Z: a few groups of rows, each row roughly a mix of its group's hidden directions:
Z (140 x 13):
[[ 50 -48   1 -21  34  -4 -19   6  23  53 -24 -44   1]
 [ 24  48  50  23  11   3 -23   1 -23 -29  -4   8  69]
 [ -1   8  36 -29 -20 -20 -62 -55  10 -44   9   6  29]
 [ 18 -25 -43  -5  23 -20  22 -36  20 -11  22 -31 -73]
 [-23  51 -19   1 -16 -24   6 -59 -47  14  46  -8  24]
 [-12 -45  -8  42  20  -1 -65 -10  15 -28 -45  25 -21]
 [ -2 -12   8   9  -3 -27 -14  27  -5  12 -68   5  78]
 [-20  37  40  43   9 -55  27   4   8   5 -43  40  -9]
 [  0  -7  13 -44  13  52 -34 -26   0  14  66 -24  28]
 [  9   5 -23  39  56 -52  28  47 -13  29 -15   2 -24]
 [-23 -51  13 -25  19   0 -11 -45  -6  52  27 -30 -45]
 [ 36  25  -7  -8 -11  12  61  -9  35  46  57  11 -12]
 [-13  -8   9  39 -27  17  64  24  11  20  53  26 -35]
 [-37 -32  -9 -43 -60  26  -1  37  20  25  -5  -3  42]
 [ 38  -7 -29   7 -38 -42  24  55  19  -8  44  19 -29]
 [-20 -32 -36 -35  -4 -44  11  35  17  57  12  31 -31]
 [ 56  -1  18 -25  42   0  27 -18  45  28 -45 -34   7]
 [-33  10  -6 -28  -3   5   9 -51   5  37 -16  80   0]
 [-28 -64  29  -9  13  22 -12  -6 -62  40   9 -23  -9]
 [ 21  16 -16   0   8 -16  -5   3   5 -64  59 -62  -1]
 [-24 -33 -30  -4 -43  13 -27  10 -17 -34 -72  28   3]
 [-33 -19  36 -33   2  37 -33  26  31 -34 -48  19 -32]
 [-29 -10  37   5  23  -1   8 -45 -14  50  61 -23  29]
 [-55  17  12 -14   0  36  43 -47   7 -33 -14 -42  27]
 [  0 -50 -20  -2 -20  18  30  42   7 -60 -18 -47  20]
 [ 10  -4 -12  14   4  49 -29  35 -61  11 -15  22  58]
 [-50   6 -34  14 -13  42  29 -58  -6 -31 -40  17  -1]
 [ -3  -3 -30  12 -40  -4  58  18  24 -36  65 -19   0]
 [ 56  -3   3  31  -2 -33  24  52  23  13   8 -56  22]
 [-35 -27  10 -14  -1  35  27  -5  69 -41 -13 -28  36]
 [-30  13 -28   4  12 -63  31  -8  15 -55  43  25  -5]
 [-53  20 -11 -24 -27  27   4  -7 -20  41 -27  63 -25]
 [  1 -21 -44  -7 -55 -13   5  48   9  18 -51 -36 -24]
 [  0 -26 -39 -44 -14  55  29  22  24 -13 -16 -51  25]
 [ -2 -18 -60  33  13 -29 -37   5  46  33 -42 -15  15]
 [ 52 -36  11  24  24 -34 -31  12  14 -17 -23 -64  13]
 [-40 -20 -20  33 -22 -12  -9  43  37 -34 -36  46 -31]
 [ 20 -29  28  21  42  -2   4  65 -14 -23 -45 -40  -1]
 [-25  18  27  51  -6 -73  -6 -10  24 -29   0  26 -31]
 [-16 -19   4 -15 -28  64 -17 -51  33  46 -22 -12 -21]
 [-13 -23 -24 -14 -39  -6 -35  -7  -9  77   5 -41 -28]
 [-47 -15 -25 -21  -6 -15   9 -72  27 -19  29 -23 -38]
 [-63 -11 -12 -42 -41  -3 -18 -51  23   3 -11  31  25]
 [-32  -3 -55 -37 -26 -17  18 -71   7 -26  14  12   6]
 [ 29  -8 -23   0  -6 -12  -1  24  -2  79  23 -62  -5]
 [ 19  30  33  30   1  30 -33 -60 -36 -41   5 -15 -28]
 [ 33 -25 -19  40  -2 -31 -51  44 -47  16 -28  21   0]
 [ 27 -51  18  25  18   6  33  11  21 -56  19 -32  45]
 [  1 -39  38 -22   0  27 -45  12 -44   3  55 -31  26]
 [ 44 -43 -14  29  33   0  39 -46 -29   4 -44  -8 -22]
 [ 18 -12 -19 -26  -6 -54 -37  15  12  80  -8   2  15]
 [ 24  34  22  -9  32   6 -76   0 -34  10 -22 -42 -10]
 [-55  10 -23  14 -45   0 -24 -20 -69  20  -4   1 -28]
 [ 11 -34  18 -17  39   5  33  34  56 -33  11  32 -42]
 [  0   4  48  -5  23  36  26  -6  25 -72  24  37 -18]
 [ 19  20 -51 -13 -18  38  40  21  40   1  46  39  12]
 [-15  -1  23 -28 -23  25  29 -22 -35 -29  75 -34   8]
 [ 15  38 -17  51  50 -10  43  20 -38  16 -26  33  -1]
 [ 17  46  -6  10 -38   9  24  24   4   3  66 -34  45]
 [-32 -43   7 -33   5  45  20 -39 -50  21  14  -9 -41]
 [-28 -26 -28 -27 -18  44  29  25  29  23  55 -22  36]
 [  2 -39  41  53   0   2 -50  25 -22  23 -50 -15   6]
 [  7 -11  14   3  33 -51  -1  41  23  41  44 -52 -18]
 [ 33  14 -11  11 -41  19 -44 -40 -54 -45 -19 -23   7]
 [ 19   7   4  15  29 -17  -4 -10  50 -17 -89   5 -14]
 [ -9 -32 -19 -23  33 -24  48  47  50  26   8  30 -23]
 [-30  29   5  45 -55 -11  14  44 -13  50  13  27  15]
 [ 40  17  25  52  22  59   0  -7 -11  17 -17 -51 -17]
 [ -2 -41  14 -23   3  -8  -8  43  44  57  28 -31 -38]
 [ 31  26 -14   5  31 -27  43  52  -8  49  18  12  43]
 [ 21  41  12  19 -19  -3 -60  -6 -16  70   4 -16 -29]
 [-28  13  -8  35   0   0  16  20  -7  24  -5 -78  57]
 [-32  17 -20 -26 -68  20 -16 -49 -42  -7  14  10  26]
 [  4 -15  12 -27  46  40  43 -37  12 -49  45  16  -5]
 [-36 -19   4   1 -15  41 -36 -14 -53 -18  63  -4  25]
 [ 54   7   7 -25  -4  -2  52  49  60 -11 -14  -8   7]
 [ 33  18  33  -1  29  60  49  16   0   7  53 -11 -13]
 [ 31 -19  11 -33  -5  36 -12  54  58 -20  42  10  14]
 [ -9 -18  30  43 -24 -11 -33 -40   2  39  -7  40  55]
 [-14 -39   7  -2  -1 -24 -23  25  45 -19  -3 -81  19]
 [-16  15  19  -5  44 -18  55  17  12 -39  47  47 -15]
 [-38   6  39  12  10   0  -1 -21 -75   8 -39  33 -31]
 [-52  11  -3   3   3 -16   9  63 -35 -34 -45  16  31]
 [-27  -5  21 -33  22 -42  16  11  30  27  70  20 -31]
 [ 10 -20   8  49 -32  19  48  34  13  -6  62 -24 -21]
 [ 37  65  20  16  16 -35 -37   9 -28  32 -15  26  32]
 [-38  17 -14   2 -11 -24  16  78 -26 -17 -47   2  26]
 [ 17  -8 -14 -17   8 -13 -13 -74   9 -22  27   4 -69]
 [  8   1 -21   9 -23 -37  41 -41  45  -1  61  23  25]
 [ 17   1 -19 -56 -25   2  59  12 -30  10 -22 -39 -43]
 [-32 -21 -29 -38 -12  14  33 -26  22  16  11  61 -49]
 [ 46 -43  -7 -18  38  17 -23 -15  -7  64  -2 -40  20]
 [ 33  43  31  32  13 -27 -44 -31   0  41  45  -3  19]
 [ 32  24 -11  34   8   8  37 -39 -68 -31 -31   4  21]
 [ 23 -17 -29 -48  28 -16 -42 -34  10 -17 -44 -32 -40]
 [ 10 -42 -28 -12  25 -67   6 -40  41 -31 -22  11  -1]
 [-25  -2  38  -3  43  14  28  -8  52 -46  -7  54  -4]
 [ 16  53  40  -6  33  -2 -56 -46  14  -7  11 -11  37]
 [ 10 -20 -21  29  -5 -28  19 -18  19  19  78  39 -35]
 [  0 -53  -7  13   4 -24  62 -28  46 -21  20  39  12]
 [ 25  61  11  36  14 -52  -9  -6   3  36  22  44  18]
 [-66   6  18 -21   7  35 -25 -37 -13  12  22 -43  44]
 [ 18  74  -7 -17   3  -7 -32 -19 -11  -6  63 -31  15]
 [ 16 -18  -4  16  30  18  31  14  54  20   0 -78  13]
 [ 30  42  51  20  53   1   9   9  11  -1 -10  47  42]
 [ -9  24  -1 -15  35 -13   1 -58  37  73  21  -9  -1]
 [ 24 -10 -31  -8 -33 -25  13  55  15  32 -59 -36  15]
 [-21 -15   8 -26 -14 -33 -45  21   4  40 -35  69   3]
 [-12  16  30   4  31 -13 -59   4 -34  28 -63  20  23]
 [-12   4 -55  47   9   2  26 -28 -24 -20 -30 -63  -7]
 [-35 -34 -19  -5 -21  -3  48 -44  29 -15  19  62   6]
 [ 34 -11  41 -41 -50  36 -28  41   2  -2  25   5  37]
 [-19  32  -5  25 -34  35 -10 -32 -62 -37 -32  22  23]
 [-28  37 -11  26  10 -22  -4  12  43  61  15  56  16]
 [ 55   3   4  -6 -23 -33  40  50 -55   7  -8  10 -28]
 [-21 -28 -12  -6 -18  13  84   4  28  -5   9  50  21]
 [ 11  17 -40  42  -8  26   5 -33 -28  19 -40 -62  23]
 [  6 -23  21  25  35  -5  39  65  -7 -52  -6 -29  24]
 [ -3 -58 -50   4  11  30 -24  30  52  27 -29   0  11]
 [  6 -27 -42  10   1  33  45  15  43 -25 -44 -30  39]
 [-19  29 -61  37 -20 -42 -28  35  20  30 -17  17  22]
 [-20   4 -55  -5 -57  -3 -21  40 -48 -30  13 -24   9]
 [ 15  47  11 -33 -19 -14  68   0 -24 -16 -34 -45   1]
 [ 59 -28   4   0  -1   4  51   5  45  22   0 -20  54]
 [-52  16  17   2 -28  43 -15 -36 -25  27   9  63   5]
 [ 46  48  -3   2  -8 -14 -14  34  60 -42   5  36   9]
 [-63  18  25 -23  -3  36 -33 -19 -63  17   8  -3  16]
 [ 26  55 -30 -63   9 -11 -25 -50  12  24   4  -3  10]
 [-28  -1  19  18 -15   0 -73  47 -41 -23 -20  11  29]
 [ 14 -15   1  47   6 -47  32  43  15 -46  36 -35  15]
 [-50  13  45  31  24  -5  -7  50  -3  15 -38  42  24]
 [-28  30 -44  -5 -68 -22  30  -4  17  30  30  31   3]
 [ 54 -32  11  -6  28  35  55  20  27   0  16 -36 -31]
 [-27  -7  42  28  25 -34   5 -16  70  -2 -11  37 -33]
 [  7  15  14 -26  13  15   6 -17  46   0  19 -67  63]
 [ 29 -30  42   1  27  -4 -16  49  36 -62 -19  18 -13]
 [-27 -52  -9 -20  20 -14  13  20  75  32  -9 -19 -27]
 [-14  18  57 -17  26  -1  28 -54  27   9  35 -40  26]
 [ -8  23  -1 -28  -6  31 -41 -23  58 -57  37  -8   9]
 [ 18 -31  16 -20 -45  51 -37   9  29  23 -23 -46  28]]

one row of each group, then the others: which group is each in?
[ 12 -19 -28   1 -51 -23   9   3  28  73 -43  13 -12] | <100>
[ -4  -6 -15  32 -21 -76 -49  30  12 -13 -30  -9 -28] | <56>
[  3   8 -20 -25 -38  21  20 -42  -3 -45  49 -47  33] | <51>

[ -2 -76  20   7  30  18  28   3  11 -43 -42   7  29] | <100>
[ -3  13  -5  39  -9  32  14  53 -27  16 -49 -18  58] | <51>
[-20  36  10  40 -29 -54 -28  29 -35 -37 -27  25  -9] | <56>
[-38  -7 -20  37  26  10 -27 -57  -6  -8 -57 -25  28] | <56>
[-57   8  -7 -38  29   6 -24 -23 -30 -31 -35  47 -27] | <100>
[ 44  31  11   6  12  -3  49  -7  31  55  53  14 -10] | <100>
[-13   2   9  43   0  45  28  47 -19  40   4 -61 -10] | <51>
[-34 -12   6  -6   0  20  53 -41 -31  28  52 -37  27] | <56>
[  7  -6  15  -6  30 -15  38 -29  90   6 -20 -16 -17] | <56>
[ -2  33 -23 -27   1  17  29 -33  -5 -27 -79  -8 -35] | <56>
[  0 -60  32  -2  11  32  13   5 -68  -2 -37   5 -29] | <56>
